D: rows in a few groups, each row roughly a mix of its group's directions
D (138 x 13)
[[  0 -12 -13   4 -22 -30 -25 -30  43  17 -31 -38  -9]
 [-38 -14  17  -9  40  -1 -37  -5  47  13   5 -19  -8]
 [  6  31 -42  -7   3 -62  15 -11   2  -2 -24   2 -14]
 [  4 -19  14   1 -24 -13 -49 -22  22 -37  25 -31 -14]
 [ -4 -10 -19 -33 -25   5 -14  36 -12  44 -39  14  20]
 [ -2   9 -18  10  22   7   1  41 -19   9 -66   4  20]
 [ -1 -30  18   2 -33  -7  -2 -60 -29  16 -25  -6   5]
 [ 54 -12   3   7 -23  19 -17  17  30  25  14  39  -4]
 [ 27  -6 -16   7  15 -43 -25 -41  -9 -29  20 -29  14]
 [-37 -29  12 -11 -29  31  30 -25  26 -34  -4 -10 -14]
 [-32 -18   2 -28  -9  29 -12 -43  23 -38 -15 -20 -17]
 [-19 -15 -17  20  24   8  -2  49  37  12  35  10 -27]
 [ 13 -14 -20  56 -35  25   9 -19   5 -32  23   1   7]
 [  8  11 -29  29  -3   0 -13  23  -4 -11  70 -15  -1]
 [  3 -30  -8 -26 -36   2  24 -34 -33  14 -38  -3  20]
 [-18  16   7   6 -23 -13  11   7  11  13 -77  -4  -6]
 [-34 -29 -35 -11  12 -32 -46 -10   3  24  23   4  -6]
 [-12  15  -2   1 -31   5   1 -13 -51  -7 -17  49  32]
 [ 13   6  34   3 -15 -30   8 -37  -9 -34  39 -34  -3]
 [ 16  27  -7  37   2 -17 -62   4 -20  18  17   0  15]
 [ -1  13  27 -20 -33  23  29   9 -37 -10 -41 -27 -10]
 [ 19   1  50 -35  31  34 -22  -2  -9  18 -14  25   0]
 [ -8 -13 -34  13  22 -22 -37 -11  28  19  37  33  15]
 [ 26 -12 -46   2  26 -39  23   5 -13   4  45  -6   2]
 [  8 -21  13  14 -30  11   2  55  43 -31  -7  -9  -6]
 [  6   9 -14   4  16  46  18 -24  -9   2 -35  54  -8]
 [ 13 -14  17 -27  -5 -20   8  10 -30  31 -23  54  23]
 [ 11 -48   3  11 -20  29  25 -30  42 -29   0   1   1]
 [-55  18  33 -37 -22 -21  10   3   2   1  -9 -13 -29]
 [ 10   2   7  29  29  -9  15  41  44   5   4  43  13]
 [ 35 -18  58 -37   7  27 -11 -15  -1   8 -19   6   3]
 [ 15  14  11  -7  27 -26  15  59  18  41   4   9   6]
 [-40 -20  -5 -15  -9   9 -19  36   9  44  38  -6 -18]
 [ 36 -21  52 -22 -12  11 -32  -1  32 -19  -2  14  -7]
 [-17 -18   3   6  -7  62   1  16  35  25   1 -33  -8]
 [-39   5 -23  44  33  -4  -6  30   6 -11  32   6 -23]
 [ 15   1  13  20 -21  46 -41 -13  20  18 -16 -40 -10]
 [ 17  18  52 -13  30  35   7  23  -1  23 -33   5  -4]
 [-30  -4 -28  11 -25  -9 -23  26  32   7  54  -7 -12]
 [ 20  -9  -1 -12 -27   9  10 -38  -4 -17  58  19 -31]
 [-33  -3   5  -8 -12  -6 -25 -40 -34  40 -35 -15   9]
 [-35  14  29  -1  -7 -27  -9 -11 -29  -7 -24 -54  15]
 [ 11 -12  12 -32 -12 -39  -2 -53 -27   3 -33   3   6]
 [-51  27 -13  11   4  44   8  36  27 -10   9  -5  -7]
 [  5  -1  17  -3  22 -24  36  53  22  22  16  32  11]
 [-13   6 -15   6   1   0  18  -1 -61  50 -22  -4  20]
 [-20  -4  72  -1  18 -15  27  25   0   9   2 -18  -5]
 [ 20 -14  31 -13  30 -26  -7  36  48   5 -29  -3 -11]
 [-12  10 -11  -8  52  33  23 -12   0  36 -20 -32 -16]
 [-51  11  44 -18 -36  13  16 -12 -16   8 -14 -19 -16]
 [ 48 -16  11  -9   5 -36 -12 -44 -24  10 -19  24   9]
 [-25  13  15  39  16 -42  23  20   9 -44 -13   5 -12]
 [-10 -11  35 -28 -10 -13  12 -10 -55 -25 -12   8  35]
 [-50  -2  -6 -13 -32 -12  -7  44 -33  17 -11 -20 -10]
 [ -6  31   6 -29   4 -15  -5  10 -19 -58  30   5 -31]
 [ 33 -29 -53 -29 -13  13 -11  19  12  16 -11  27 -13]
 [-24   8   2  50 -13  32  -1  21 -30  27  19  15  28]
 [-19  21 -16  16 -24 -21  27  35  11 -39  37 -14 -21]
 [-16   1  -6 -18 -15 -18 -13 -50  39  -4 -45 -10 -19]
 [  8  18 -36   2 -28   7 -26  29 -29  29  23   3  41]
 [ -8  21  39  25 -28  19   4  46  26   7 -17 -27 -13]
 [ 36 -36 -36 -37  -4  -6 -17 -27 -18  10  13  27 -15]
 [ 37  -8 -51 -18 -22  22   0 -19  11 -23 -35   5 -19]
 [-30  26  13  -4  -8  46   0 -38 -32  29 -24  -4   5]
 [ 21 -11   5  19  -1  21 -32  26  51 -22  33 -23  -5]
 [-33   5 -29  16  30  25  30  21  12  26  -2 -44  -9]
 [ 43   9  19  10  -4  37 -17   1  25 -16  44  -7 -31]
 [-40  -2  42  17 -11  49 -16  16  28   7  16  11   6]
 [-16  53  -6 -26   7 -52  -1   9  -2 -10 -10  16 -27]
 [  2  17  58   8 -26   8  -8  43   0 -27 -19  16   9]
 [-20   1 -42  21 -13 -21 -17 -11  -3 -42  30 -25 -30]
 [ 17  15 -30  26  42  18 -40  11   3 -10  17  31  26]
 [-17 -42 -12 -40  44   1   6 -26 -10 -32 -10  -6  12]
 [-45 -13   3 -20   0  -5   5 -17 -13 -41 -53  -4  13]
 [ -6   9 -60  13 -24 -30  21 -24 -31  -2 -12  17   7]
 [ 29  15  29 -12   6   5 -43  -4 -59  19   5  -7  -2]
 [ -1   6  -5  34  -6  48  35  43  31  -3  18   5   1]
 [ 36 -37 -12  22 -10  31 -23   3  10  -7  20 -49   7]
 [  7   8  32  12  -6  36  23  48 -16 -20  32 -25   6]
 [ 17  -4  -6  10  25  -9  -4  26  47 -48  13 -18 -32]
 [-22  42 -21  -4   7 -46  25  -6  -3   8 -27  39  -6]
 [ -5  23  23  16  20  -9 -19  10  49  -9   3 -39 -40]
 [-15  -2  -8   1 -21 -49 -24 -10  54   0 -12  13  28]
 [ 55 -20 -47  20   5  -4  15   3  26  -7  -3 -27   3]
 [ -9 -14  46 -19   5   4  11 -23   0 -11   6 -58 -31]
 [  6 -19 -15 -29  32 -30   8 -48 -23 -11  24 -30  -5]
 [-31  -3 -10  -1 -19 -10 -14  -6  -1 -37 -51  44  16]
 [ 11 -19 -23 -33 -43  18  -1  -9 -22  10  39  23 -30]
 [ 31  -3  19   7  23 -15 -13 -51  35 -10  35 -15  18]
 [ 17 -21  26 -52 -30   5   4  -8  21  29 -37   0   6]
 [-25  20  10 -26  43  -7 -13  50  26   0  19  20   3]
 [-10  43  54   0   5  25 -12  -3 -11  32 -31   6  -3]
 [ -8  28  35   6 -23   0  21 -27 -50 -28  12 -25  -1]
 [-11  59  11  -9  11 -17  -6  37 -38  25  -1   8 -12]
 [ -4  19  39  22 -32  26 -19  22  25  48   2  -5  -3]
 [-19  31  25   4  42  17  10  21 -40  21  30  -2  19]
 [ -5  11 -30  33  32  29 -12 -12  10 -24  21 -44 -20]
 [ 20  19   2  18   4 -24  30   8  -4  51 -29  40  13]
 [  3 -23 -35 -15  29   3   6 -23  20 -56 -12 -12 -23]
 [ 22  10 -28   5 -14  -2 -29 -17  31  22  27  32  44]
 [-50  53 -22  29 -21  -6 -17   7  -1  16 -11  -8  -7]
 [-27  -4  -6 -34   5 -59   9   1 -34  26 -12 -17   3]
 [ 24   8   9 -22  12 -50  -9 -39 -13  10 -28  36  -1]
 [-47   6  -4  11 -37   2  33   9  33  21 -21 -27 -14]
 [ -2 -25  22 -36 -24 -24 -17 -12 -12  36  48  10   8]
 [ -3  -2  41 -29 -30  12  22  11  -8  38   3  46   8]
 [  2  13  60 -20 -12   9 -21 -20 -15 -36 -28  15   2]
 [ 16   5   2  19  13 -14  12 -21 -48 -36  48   2 -19]
 [-47   4   9  22  20   7  -8 -18   7 -16  29 -46 -31]
 [-38 -33  16  23 -14  28   9  28  26 -10  40  -5  17]
 [ 16  22 -19  34 -38  43  -4  -1  26  -8  17 -11 -34]
 [  4   3  -2 -13  12  43 -36 -48  17 -10 -16  33 -17]
 [  2  26 -19  19   0 -36 -25 -34  -3  11  54  -7 -18]
 [-13 -40 -27  -3 -41 -47  10  -5  10  23  -8 -21  15]
 [ 13  12 -17   6  -7 -49  -4 -29   7  42 -46   1   1]
 [ 54 -25   8 -29  -2  21  26  19 -30  -1  15  -3 -30]
 [ 17  34  -2  23  -9 -15  -1 -38  -7 -44 -22 -29  29]
 [-29  16  31   6 -36   5  10  30 -14  12  53 -18  -3]
 [ -7  49 -14   6  14 -26  25  53  18  11   3  19  -9]
 [-18 -14  31 -14 -25  11 -29  -8  19  39 -42  26  18]
 [-21   9  20 -44  23 -28  16  40  40   0   1   6 -16]
 [  3  14  44  14 -54  33 -25   1  19  18 -11  -1  -7]
 [-30   2   7   2   4  -6 -30  25  41  47  11  -9  35]
 [-12  15  42  -5 -49 -26  23 -21 -16 -21  29   9  -2]
 [ 23   4  20   7 -32  32  33  37 -40   6  12   5  22]
 [-42  30  11   6  49 -24  13  21 -13 -25 -10 -24  -2]
 [-31  22 -34   7  38 -13 -10 -37 -23  12  37  -2   1]
 [ 17   0  35 -19   9  24   5  10  15  25 -65  12  -3]
 [  6  38   5  25 -57 -10  -3  -2 -16   7 -31  32   1]
 [ 43  -5 -24  -4  14  12   8 -52   3 -34 -21  23 -15]
 [ 23  34   5  20 -49 -11  -7   2  -6  11 -34  43  -3]
 [-14  -7 -27   7   0 -45  46  28 -16   9 -15 -34  11]
 [ -6  10 -51  27 -33 -22  -2 -20  -7   5 -17 -45  -6]
 [-20 -44  -4 -38  -1 -33  -3   2 -15  10 -29  26 -33]
 [ 20 -23 -23  44 -20  37  28  18  30  -7  14 -21   7]
 [  0   3  42   0 -17 -22  39  50 -32 -14  -7  -4  -9]
 [ -2  33 -20  38   2  37 -48  17 -18   9  13 -20   7]
 [ -7 -20 -20  -1   0  28  62  30  32   6  -8 -18  -2]]
one row of each group, then the others: which group is each in?
[-37   7 -21   2  36  47  13   3 -17  42   0   3  16] -> <52>
[ 28   1  -5  -6 -13   5  -1 -56  53 -26 -13  -1   1] -> <97>
[-27 -17   4 -16 -13  30  60  18   7 -33  15  -7 -15] -> <101>

[ 31 -45  -7   2  -3  24  -3 -43  34 -34  -4  -6   1] -> <101>
[ 15 -34 -16 -49 -19 -14 -13   4 -17  33 -25  31   2] -> <97>
[ 23 -57 -19  14 -23 -19  15 -36  -6   7  -7 -25  18] -> <101>
[ 14   9 -16 -41  33 -25 -28 -38  13 -15 -33  10 -11] -> <101>
[-16  29  11  15 -31 -14 -31 -25  15 -47 -25  13 -22] -> <52>
[  9   5 -52   0  11 -22 -10 -29  -4 -28 -11  50  -5] -> <52>
[-37 -17 -25 -30  43 -31   4  26  26   3   4   3  22] -> <101>
[ 28  -5  39  -2 -25  30  16  14  21 -14 -19 -43 -25] -> <52>
[-46  32  43 -11 -18 -23  -4   4 -17  32 -12  16 -10] -> <101>
[  5  24  28  -8 -19 -56  27  13   8  32 -18  14 -19] -> <101>
[ 28 -46  -6 -26  25  -6  15  -2  -7   3  50 -25  10] -> <52>
